In the rows, 128 means zero.
Turns, then the turns between two rows, first turn first; the first pair answered
W:
[125 146 101 126 127 121 151 109 131 138 125] |-> [105 138 121 131 121 140 142 117 102 131 131]
[178 127 104 124 139 128 146 100 144 107 102] |-> [151 117 107 150 142 145 136  87  96 113 120]
[122 130 122 140 136 134 130 112 116 133 130] |-> [116 127 141 127 123 141 126 136 112 126 121]
J:
[160 124 157 119 120 135 133 166 132  89 106] |-> [129 142 157 114 116 106 109 171 160 120 115]
[109 115 124 124 117 139 134 128 120 120 120] |-> [114 113 126 122 114 135 132 135 128 120 118]
[121 101 136 132 105 138 120 147 111 105 137] |-> [112 110 147 126 104 132 114 156 130 107 132]
[164 120 127 146 140 134 133 122 122 126 106] |-> [161 124 131 136 140 128 134 136 137 125 102]
B:
[131 134 114 129 164 122 119  96 115 127 105] |-> [126 141 115 124 165 109 117 100 124 136 105]
[156 124 111 128 140 145 145 112 113 124 127] |-> [153 134 108 126 139 129 143 106 129 134 129]
[123 137 114  85 131 106 136 134 158 135 107] |-> [125 135 124  78 124 110 131 150 151 124 102]
[134 133 122 106 128 103 134 135 164 133 125] |-> [132 129 130 104 119 110 125 153 161 128 119]
Then:
Between the rows of a pair lie 2 to 3 turns.
[ 76 166 124 128 145  66 106 137 160 205 178] |-> [145  98 174 122 105 187 126 194  68  74 137] : J, J, W
[ 96 113 138 155 148 152 107 110  75 119 124] |-> [154 126 149 111 133 145 119 150 143  90  84] : J, W
[179 143 130 114 156 108 127 147 192 113 107] |-> [129 100 157 147 140 167 111 149  80  85 130] : W, W, J
[140 152 127 120 156  85 148 113 170 134 112] |-> [124 146 156 102 128  94 131 159 166 114  98] : B, B
[ 97 123 110 155 144 113 129  87  96 160 165] |-> [142 151 101 119 143  86 143 102 175 151 134] : W, W, W
[ 94 128 165 126  93 170 118 202 113 104 141] |-> [192 145  92 134 146 138 180  96 178 124 148] : B, W, W
[133 133 157 109 106 125 105 173 145 121 112] |-> [152 115 154 127 108 160 122 150 103 102 116] : B, B
[142 111 143 135 124 164 147 123  96  93 142] |-> [156 143 112 121 148 118 151 103 166 136 144] : W, J, W
[119  98 152 129 111 163 114 188  50  66 126] |-> [187 158 112  85 138  77 138 166 200 101 107] : J, W
[129  76  89 142 112 118 141 119  90 159 173] |-> [124  89  85 135 113  86 131 123 126 180 171] : B, B
[106 135 111 138 134 110 125 106 126 155 141] |-> [145 131 134 105 112 130 129 151 144 109 108] : J, W, W
[129 101 109 146 137 177 157  69  92 120 137] |-> [133 139 140  92 105 124 132 156 202 129  96] : W, W, J
[163 129  94 150 127 153 142  79 134 131 158] |-> [129 153 108 119 109 112 109 133 192 155 144] : B, B, B
[135 151 140  79 138 123 122 182 179 139 109] |-> [ 85 145 113 143 167 125 127 110  98 179 167] : W, W, B
[143 133 152 107  68 149  99 167 110 111 118] |-> [161 120 127 127  91 167 131 120  75 100 130] : B, B
[147 111 118 146 165 122 142  80  83 115 155] |-> [ 83 117 137 143 150 104 109 116  84 138 163] : B, B, W
[156 159 119 102 127 101 128 136 181 141 122] |-> [142 146 144  93  97 130 117 174 159 111 110] : B, B
[147 144  99 126 136  98 150 123 163 117  98] |-> [ 82 125 134 139 112 126 118 158  94 111 107] : J, W, W
[174  93 151 126 112 157 126 161 120  79 105] |-> [157 103 159 112 103 142 106 180 140  96 102] : J, B
[151 129  95 120 179 138 125  78 154 133 184] |-> [115 146 135  84 140 117  87 160 196 136 159] : B, B, B
[103 133 156 118 123 122  86 171 134 146 115] |-> [157 137 139 107 136 116 111 150 174 134 109] : B, W
[138 138 124 141 164 111 150  81 132 144 133] |-> [110 148 155 114 130 106 118 141 161 143 114] : B, B, B
[152 157 107 112 129  97 145 144 207 124 105] |-> [ 67 137  94 167 145 110 129  93 107 163 155] : J, W
[134 154  87 149 141 137 135  95 123 122 140] |-> [110 170 113 126 121 116 111 141 162 132 122] : B, B, B
[145 110 117 138 140 147 146  84 103 131 145] |-> [105 101 139 135 118 153 118 115  82 127 146] : B, W
[198 110  82 123 164 152 157  58 146  73 144] |-> [197 109 125  84 121 159 137 134 175  43 107] : W, W, W
[128 118 110 153 160 111 161 115 136 140 121] |-> [118 128 118 143 146  90 146 143 156 141 114] : B, B
[113 141  90 142 173  99 147 109 133 173 162] |-> [134 134  81 144 176 110 156 100 125 160 161] : J, B
[102 143 127 137 104 140 128 119  96 120 147] |-> [121 160 135 114 102 107 125 146 155 118 123] : J, W, J
